Rows are one point carried round by a steady rotation, each followed by how many ticks it has turned.
The counts run from 0 to 234.
[2.25,-2.36,-2.34,0.69,-0.56,1.52,-1.44,-0.14,-1.27,0.76,-0.59,0.64,0.86,1.71,0.46,-1.03,-0.37,3.06,0.80,0.62,0.51,0.20,1.38,0.28,-2.32,-0.70,-0.51,0.26,-1.57,-0.01,2.15,1.85,2.74]
143
[1.70,0.10,-1.93,2.67,-1.32,0.96,-1.11,-1.02,0.64,1.92,-0.17,-0.77,-0.39,-1.81,-0.15,-0.18,-0.01,-0.52,0.27,0.69,-1.44,3.80,1.31,0.25,-0.12,-1.11,0.55,-1.57,0.79,-0.04,-3.10,1.57,-0.88]
129
[0.73,-1.82,-2.50,-0.70,1.63,4.31,-0.13,0.18,0.52,1.11,0.80,-0.33,0.20,3.48,1.05,-1.20,0.39,-0.84,0.72,-0.62,-0.50,3.04,-0.22,0.23,-0.11,0.53,-0.34,0.08,0.75,1.56,0.86,1.52,1.73]
156
[0.58,-0.72,-1.85,2.23,3.15,-0.75,-1.91,-1.14,0.35,0.68,1.71,1.75,1.37,1.79,-2.12,-0.87,-0.73,0.73,-0.20,0.16,0.43,0.37,-1.17,-0.94,-2.90,-1.36,0.39,-2.38,-1.01,0.66,1.84,1.15,-0.23]
131
[-1.35,0.70,0.79,1.78,0.61,-1.17,2.42,0.67,-0.12,1.38,-0.45,1.51,0.66,-1.36,-0.67,-1.98,-0.78,2.54,2.26,2.39,-1.13,-1.28,0.23,0.39,-1.05,-0.46,-1.56,2.51,0.68,0.35,1.55,-0.34,2.86]
172
[1.37,-0.32,-1.86,2.07,-0.08,-0.50,0.40,-0.56,0.50,-0.07,1.42,0.07,1.17,-0.01,-0.85,1.00,1.66,1.65,1.22,1.50,1.27,0.68,-0.31,-1.18,-2.78,-4.86,-1.27,1.01,-0.85,1.31,0.76,-0.59,0.38]
137
[0.30,-0.35,-1.77,-0.40,-0.60,1.23,-2.04,-2.53,-0.48,2.83,-1.23,1.11,-0.02,2.44,1.28,0.45,0.41,-2.25,1.73,-0.54,1.15,1.65,-1.35,-2.67,0.18,-0.80,-2.21,-0.17,0.99,0.75,-0.33,-0.71,-1.97]
58
[1.76,0.64,0.84,3.43,-0.27,-1.23,-0.27,-0.36,0.10,2.13,-1.54,-0.21,-0.39,-4.92,-2.20,0.11,-0.45,0.35,0.71,1.87,-1.08,1.70,1.02,0.55,0.06,-0.54,0.05,-2.24,0.86,-1.44,-1.74,0.18,0.54]
42
[0.62,1.21,0.92,1.53,3.40,-0.21,2.14,0.81,1.53,2.55,-1.10,-1.40,0.64,-0.07,-0.30,-0.61,-0.07,1.10,1.01,0.78,-2.49,0.57,-0.20,2.18,-1.16,0.98,1.71,-1.12,0.92,0.25,0.30,3.27,2.43]
160
[-0.54,0.71,0.41,2.31,2.51,-2.31,-1.24,-0.61,1.73,1.79,1.36,2.16,-0.07,1.18,-1.11,-0.38,0.01,-0.16,1.30,1.17,0.55,1.08,-1.59,-0.04,-1.50,-2.00,-1.42,-0.87,0.98,1.56,2.60,-1.71,-0.31]
132
[-0.41,1.41,1.97,-1.51,2.09,-0.26,-1.40,0.74,-0.22,2.98,-1.61,-0.27,0.18,-1.78,1.20,1.58,0.72,-0.48,2.49,-0.60,-0.33,0.47,-1.52,-0.48,2.41,-1.49,-2.40,-0.96,-0.74,1.43,2.61,-0.34,1.16]
75
[2.73,-0.63,-2.85,1.89,-1.08,0.46,0.14,-0.78,-1.08,0.63,-1.06,-1.55,0.93,-1.00,0.53,0.08,0.85,2.63,1.82,1.87,-0.40,0.32,2.25,0.36,-2.60,-1.34,-0.81,1.37,-0.15,-0.98,-0.96,1.87,1.96]
142
[-0.92,-1.53,-1.28,1.88,1.83,1.63,0.67,0.55,2.47,1.11,0.81,1.90,-0.89,1.58,-2.10,-2.43,-2.18,1.11,-0.21,1.32,-0.80,2.01,-1.08,0.74,-1.40,-1.19,1.57,1.60,0.59,2.10,0.28,-0.65,-0.63]
190
[-0.96,1.95,-0.58,1.04,1.77,2.38,1.44,0.80,0.82,-0.65,-0.47,-3.24,1.59,-2.04,-1.60,-0.51,0.43,1.19,-0.22,0.37,-3.20,0.35,1.23,0.58,0.79,2.15,1.80,-0.69,0.06,-0.15,-2.04,2.10,0.53]
95
[1.04,1.23,1.15,0.43,0.50,-0.49,-1.24,-0.42,-2.42,0.55,-0.13,-0.57,0.55,-2.70,0.20,0.16,1.22,-0.08,1.25,-0.27,-0.18,0.13,0.46,-0.92,1.24,0.26,-4.12,-3.07,0.95,-1.45,1.32,-1.04,1.89]
140
[1.27,-1.46,1.36,0.26,0.80,0.87,-1.09,0.22,-1.09,-0.28,0.29,0.09,-0.61,-1.35,-1.86,-1.17,1.15,1.06,0.89,-1.13,0.58,1.06,-0.43,-0.23,1.70,0.03,-2.65,-3.01,0.22,0.70,2.94,-2.43,3.61]
139
[-3.51,0.77,-1.25,0.49,1.59,0.70,0.70,-0.32,0.53,-0.94,1.32,1.33,1.69,2.24,-1.77,-2.02,-0.16,0.99,0.57,0.76,-0.40,-1.09,-1.13,-1.28,-1.31,0.15,-1.96,2.35,0.90,1.06,1.81,-2.29,-1.28]
184
[-1.69,2.34,-3.14,1.81,1.63,1.86,-1.64,-1.21,-1.03,0.70,-0.28,0.28,2.45,-0.63,-0.31,0.27,-0.89,-0.17,-0.11,0.38,-2.30,0.14,1.03,-0.68,-1.36,0.82,0.16,-0.77,0.07,-0.68,-1.22,2.23,-2.93]
188
[1.38,-0.03,0.56,0.69,0.67,-0.63,-0.29,-1.44,-2.13,0.06,-1.31,-1.20,0.99,-2.76,-3.78,0.02,0.90,1.71,0.06,-0.77,-0.01,-1.63,0.51,-1.56,1.34,0.04,-0.76,-2.78,-0.68,-1.14,0.33,-0.90,2.48]
48
[0.96,-0.53,1.03,1.01,1.62,-1.56,1.92,0.79,1.41,1.44,-0.04,1.48,0.10,0.40,-2.10,-1.28,-1.73,2.22,1.19,1.60,-0.16,-0.39,-1.55,-0.61,-1.43,-2.16,1.19,-0.13,-0.33,1.82,1.64,2.03,3.72]
73
[1.59,-1.34,-2.48,1.21,-2.45,2.02,1.33,-1.77,-0.10,-0.11,0.72,0.11,-0.61,0.52,-1.68,-2.47,-0.69,0.30,0.17,1.12,-0.12,3.69,-0.19,-2.36,-0.07,1.13,0.06,-1.84,1.82,0.50,-2.52,-0.57,0.13]
216
[0.33,-0.32,-1.24,-0.06,-0.99,0.68,-1.14,-2.46,-2.94,-0.33,0.10,1.94,0.76,-0.39,-1.44,-1.95,-0.02,-0.44,0.28,-0.38,1.01,0.12,0.01,-3.37,0.63,1.01,-3.38,-2.91,1.36,-0.77,0.50,-1.44,1.10]
53
[0.28,1.29,-0.33,1.75,-0.88,-2.15,1.34,-3.00,-1.92,1.19,-0.58,0.72,1.08,-0.60,-1.06,-1.17,0.48,0.76,1.71,1.73,-0.18,-0.79,-0.14,-2.48,-0.90,1.64,-2.39,-1.28,2.70,-1.47,-1.16,-0.92,0.87]
54
[-1.55,-0.67,-1.91,0.95,-2.29,0.70,2.19,-0.67,-0.13,-1.49,0.66,-0.12,2.01,-1.07,-3.10,-1.32,0.22,2.54,0.88,2.38,-0.42,-1.32,-0.25,-1.79,-1.66,-1.38,-0.12,2.21,-0.49,1.04,-0.64,-1.47,1.06]
20
[0.06,0.44,-3.10,2.22,-1.58,1.08,0.99,-2.41,0.28,-1.33,1.59,-0.88,1.48,0.27,-2.36,-0.26,0.74,0.77,-0.15,0.89,0.12,0.87,0.32,-2.52,-1.59,-1.54,-0.71,-0.18,1.30,0.85,-3.11,-0.44,-1.20]
124
[-0.75,0.05,1.55,0.54,0.10,0.42,-0.11,1.47,1.38,2.24,-2.14,-0.42,-0.01,-1.99,-1.35,0.29,0.41,2.75,2.03,1.28,-1.17,0.69,-1.10,2.36,1.55,-0.53,-0.25,2.86,-1.03,0.82,1.45,-2.83,1.14]
16
[2.24,0.49,-0.79,0.78,1.08,0.48,-2.53,-1.06,-1.00,1.52,-1.54,-2.08,1.50,-2.88,-1.12,1.98,1.82,0.20,0.27,-1.12,-0.34,0.65,0.72,-0.78,1.42,-1.71,-0.14,-3.67,-2.25,-0.29,-0.32,1.63,0.11]
135
[-0.50,-1.80,-1.76,-0.75,-1.03,4.54,-0.46,0.75,-1.17,-0.37,-0.52,0.01,0.03,-2.55,0.10,0.71,-0.39,-0.40,0.34,-0.63,-0.96,1.38,0.62,-0.90,2.19,-1.79,-0.31,-1.11,-1.48,1.17,0.14,1.74,2.61]
169
[0.88,1.18,-1.25,2.46,1.70,1.35,-2.54,0.55,-1.97,-0.54,-0.61,-1.76,1.87,-3.23,-0.89,-0.21,0.08,3.14,-0.32,-0.18,-1.77,-0.81,2.21,1.33,-0.85,0.34,-0.44,-1.76,-1.29,-1.31,0.78,1.39,0.61]
200
[1.70,-2.56,0.05,0.72,-0.32,0.41,0.95,0.78,0.53,-0.29,1.16,-0.21,-0.56,0.88,-1.89,-1.09,0.77,1.79,0.59,0.63,0.88,1.70,-0.64,0.20,-0.71,-2.67,-1.54,0.03,-0.59,2.18,2.15,-1.99,3.71]
138
[1.20,-0.90,-1.51,0.05,-0.50,3.76,0.22,0.08,1.45,1.03,-0.16,-2.11,-0.86,0.27,0.57,0.48,1.43,-1.34,0.34,-0.85,-0.59,4.38,0.42,-0.77,0.76,-1.71,-1.08,-0.73,0.73,2.26,-2.01,1.08,0.61]
64
[-1.75,1.19,0.65,1.30,3.80,0.15,0.00,1.86,-0.78,-0.39,0.80,0.12,1.81,-1.83,-0.92,-1.38,-0.27,1.49,0.77,0.39,-2.53,-0.75,0.56,1.08,-0.70,1.27,0.58,-1.60,-0.43,-0.26,2.55,1.74,2.12]
9
[-0.69,0.80,-0.23,1.87,1.74,-1.18,-2.28,-0.65,-1.38,1.21,-0.67,0.71,1.84,-0.22,-0.59,-0.83,-0.26,2.59,1.56,1.35,-1.06,-1.29,0.30,1.19,-1.14,2.69,-1.64,0.97,0.00,-1.53,2.55,-2.38,-1.02]
114
[2.00,-2.63,-1.90,-0.22,-0.51,2.66,-2.80,0.01,0.13,1.84,-1.74,-1.01,0.19,1.06,-1.04,-0.33,0.40,2.68,0.63,-0.51,0.46,1.21,-0.68,1.04,0.40,-0.18,0.11,1.69,-2.11,1.44,0.70,-1.83,-0.46]
208
[2.66,-1.35,-1.26,0.01,0.04,3.25,-2.06,-0.97,1.13,2.01,-0.58,-1.09,-0.94,0.80,-0.31,0.61,0.20,-1.24,0.50,-0.66,-0.50,4.46,-0.77,0.15,0.95,-0.62,0.92,-2.58,-0.47,1.44,-1.29,0.56,-0.49]
221
